rotation steps, each row followed by its count of steps
The counts run from 0 to 217.
[-18  -9   7  11 -15  20   1   9  -8  -4  34 -11  13  10 -14 -23   7 -10
   2   9 -16   3  33 -16   9 -14  -5   8 -17   5   0  -7  16  -9  -6] | 20
[ 25  11  -9 -26  -8   0 -12  -4  10 -13   0   5   7  -1 -19   9 -32 -19
  -6   5  -4   5  30   7   5   1   1  25  -3 -11  -1 -12  -5 -12 -23] | 60
[  9   5  19  -7 -16   7  -6 -26 -36  -6   1  10  -1   2 -10  -1 -38   4
   6   2 -14  11 -13 -18 -14   4  15   8  10 -11  -6  -4  12 -13  -1] | 191
[  2   2  16   5 -23   9  11 -23 -23   6  26  -4   6  11  13 -13  -3   9
 -10  22 -13   4 -12 -10 -23   8  15  15  10  -1 -24   7  18   3   0] | 211
[ 21  16   8 -21 -11   6  -6 -19  -4 -14   0  -6 -13   1  -7  12 -30 -23
  -5   7 -16   5  25 -20  -8  14   2   6  -6 -17  10 -14  10 -13 -12] | 196
[  2 -11   3   9 -30  10 -18   6 -24 -11  29  -2   3  12  -5  -7 -26  -6
   0 -12 -10   4   9  -7  14 -31  16  -6  -2  -4   3   0   9 -18   9] | 27
[ -1  -9  19  13 -30  14 -17   4 -23  -7  24   4  16  -3  -2 -22 -18   6
  15 -11  -7   6   5  -5   7 -28  17   1   9   4   4   0  13 -16   7] | 25
[ -6 -11   4   0 -21  27  10  17   2   0  33  -6  26  -4 -10 -24  -6  -8
   2  19  -5   1  23   0  -6   5  -4  15 -10  11   1   0  23   2 -12] | 129
[ 22  22  12 -13 -10  -8  -4 -22   4  -8   2  -9 -12   4   3   7  -9 -21
 -12   2 -14  -6  33 -31  -2  -3   8  13   1 -22   0 -15   0  -2 -18] | 88
[  9   0   6   3 -32  12   1  17   8  10  10 -11  18   1  -4 -28   6   5
  -1  18   7   8  19   1  -7   1  12   7   0   0  10 -17  27  12 -26] | 13
[  4   8   4 -12  -6  -5   1 -18   0   2   5  -3  17   6 -15   2  10  -4
  -7  30 -17  16  19   0  -8   3  -7  33   9   3 -25 -14 -12  -8 -27] | 70
[ 26   5   2 -17 -18  -4 -22  -1 -10  -7 -10   7  16  -2 -24   7 -33  -4
  10   4  -3  17  14   2  -2  -8   5  10  13  -7  10 -21  -4 -13 -23] | 169
[ -9   5  18 -10  -4   6  -2 -25 -21  -6   9  -3   8   5 -22   5 -12  -3
   8  24 -25  16  14 -20 -13   7 -12  17   4   7  -6 -14  -1 -21  -7] | 187
[-16  -6   2  14 -19  20   5   6 -11   3  29  -9   8  18 -10 -29  12  -4
 -12   3 -12   1  21 -14   8 -22  14   6 -18  -5  -9   0  21  -1  -4] | 18
[ 12  -8   7 -10 -15   9 -17  -3 -21  -9  10  16  24  -5 -21  -1 -43   0
  12   6  -7  14  -4  11  -3  -5   6  20  13   6  -7  -1  -2 -20  -4] | 53
[ 17  -1 -16 -15 -12   2 -13  -7 -13 -13   6  10  -1  12 -18  10 -45 -17
 -13  -9  -8   6  11   6   8 -15  13  11  -5 -22 -12   4  -3 -18  -4] | 57
[ 16   4 -11  -5 -39   7 -17  15  -1   1   8   5   6   0  -6 -16 -20   5
 -11  -4  12  16   7  19  13 -14  32   9  -1 -13   0  -6  15  -7  -9] | 35
[ 25  15   2 -23 -10  -1 -12  -5   9  -3 -10  11  12 -16 -14   0 -20  -5
  -6   4   4  11  17  14   3   2  15  36   9 -13  -6 -14  -5  -5 -25] | 62
[-13 -11  19   8 -19  19 -10  10 -11  -5  26  -5  26  -7 -10 -21  -1  -3
  16   9 -12   5  27  -9   3 -12  -6  11  -2  18  11 -10  15 -15  -5] | 22
[  6  -6   0  -7   1   5   6 -23 -24  -8  10   0   4  23 -25   9 -25 -17
  -2  15 -27   1  13 -25 -14   0  -9  11   0  -8 -15  -3   3  -7 -16] | 78
[  4 -10   5   2 -14  10 -15  11  -1 -21  36   0  16   1   0  -6 -19 -25
   3  -9 -15  -9  34  -5  15 -22  -4   6  -5   5   1   0   1 -17   0] | 137
[  4  -9  -1   3 -10  -5 -18  -9 -27 -11  12   6   6  20 -19   3 -28  -9
  -1  -8 -17   6   6  -9  14 -34   6   8   5  -8 -13  -1 -12 -21  -2] | 164
[ 32   2  10   9 -41  -5  -9   6  -7  -1  13  -8   3   8  18 -11  -8   3
  -4  -5   1  -1   5 -10  -4 -20  27  -8  18 -12   8 -10  15  10 -12] | 6
[  3  -4 -10   1 -23   6  -1  13  -3  13   5   9  26   8 -20 -25  -3  10
 -13   7   6  10   3  19   5 -16  26  26  -1  -8 -21   3  10   5 -21] | 152
[  5  14  -7 -10 -10  -9   0 -23   0   3   5   2   0  15  -9   1   3  -4
 -29  11 -13   7  15   1   9 -11  13  34  -2 -20 -35  -6 -13  -3 -18] | 67
[ 25  -8  -7   0 -37  -3 -22  12  -4  -3  19   3  11   5   9  -4 -23  -3
  -8 -11   2   2   5  18  14 -29  26   3  12  -8  -5  -1  -1  -8  -5] | 143
[  5  16  -3 -18 -11   0  -3 -10   6   5  -9  -4   4   5 -28  -3   3  -9
 -13  19  -8  20  28  -2   1   3   5  29  -8 -12  -6 -23  -2  -6 -29] | 177
[ -5 -10  15   5 -19  26   1  13  -8   0  31   7  31 -11  -6 -33 -12   1
   9   6  -1  -1   7   2  -1  -2   8  18  -3   9  -2   6  27   2  -5] | 131
[ -8  -4   5  17 -29  17   4   9  -9  13  20  -5  14   9  -7 -36  10  10
 -10   5  -1   4   6  -4   1 -15  25  11  -7  -7  -7  -1  29  11 -10] | 16
[ 25  -7   1   0 -35  -1 -23  10  -1  -7  19   6  17  -4   8  -4 -24  -2
   0  -8   2   3   2  17  10 -24  24   7  19  -3  -2  -2   0 -10  -6] | 142
[ 17  -3  -5 -11 -31   8 -21  17  -1 -11  18  -5   8  -2  -6   2 -27 -14
   6   2  -5  14  28   5  10 -12   2  -5   0   3  21 -19   7 -19 -10] | 31
